[[119 143 118]
 [117 148 101]]
->
[119 148]

[[118 111 115 140 156]
 [117 126 134 137 146]
 [145 106 143 138 141]]
->
[118 126 143]

[[113 121 121 127 129]
 [139 134 137 136 115]
 [126 137 124 137 104]
 [114 117 132 128 133]]
->
[113 134 124 128]

[[127 128 127 130]
 [117 123 118 151]
 [121 104 110 131]]
->
[127 123 110]

[[144 130 131]
 [123 149 126]
 [135 128 124]]
->
[144 149 124]

[[123 123 107 124]
 [117 117 124 151]
 [136 136 140 142]]
->
[123 117 140]

[[156 138]
 [122 144]]
->
[156 144]

[[114 121 113]
 [110 115 126]
 [119 112 151]]
->
[114 115 151]
---
[[116 136]
 [142 151]
 [119 137]
 [140 150]
 [122 140]
 [140 150]]
->
[[140 150]
 [122 140]
 [140 150]
 [119 137]
 [142 151]
 [116 136]]

[[130 135 130 140]
 [115 116 121 123]
 [116 152 129 133]
 [118 116 122 124]
 [150 113 141 130]
 [113 151 126 137]]
->
[[113 151 126 137]
 [150 113 141 130]
 [118 116 122 124]
 [116 152 129 133]
 [115 116 121 123]
 [130 135 130 140]]

[[104 149 117 133 113 136 135 115 140 121]
 [113 126 110 125 119 114 121 114 127 127]
 [124 130 115 137 120 128 119 123 141 120]
 [155 104 145 130 101 119 140 113 141 123]]
->
[[155 104 145 130 101 119 140 113 141 123]
 [124 130 115 137 120 128 119 123 141 120]
 [113 126 110 125 119 114 121 114 127 127]
 [104 149 117 133 113 136 135 115 140 121]]

[[129 135 125 123 115 134 117 125 116 153]
 [138 135 134 127 120 132 121 144 116 106]
 [123 118 122 137 133 123 141 120 140 133]
 [135 128 137 113 120 134 121 125 112 126]
 [129 139 128 146 112 120 131 139 126 140]]
->
[[129 139 128 146 112 120 131 139 126 140]
 [135 128 137 113 120 134 121 125 112 126]
 [123 118 122 137 133 123 141 120 140 133]
 [138 135 134 127 120 132 121 144 116 106]
 [129 135 125 123 115 134 117 125 116 153]]

[[142 123 119 110 133 141 125 146 132 137 138 131 133]
 [123 141 129 147 122 143 125 141 129 104 137 112 149]]
->
[[123 141 129 147 122 143 125 141 129 104 137 112 149]
 [142 123 119 110 133 141 125 146 132 137 138 131 133]]

[[146 150 112]
 [138 133 137]]
->
[[138 133 137]
 [146 150 112]]
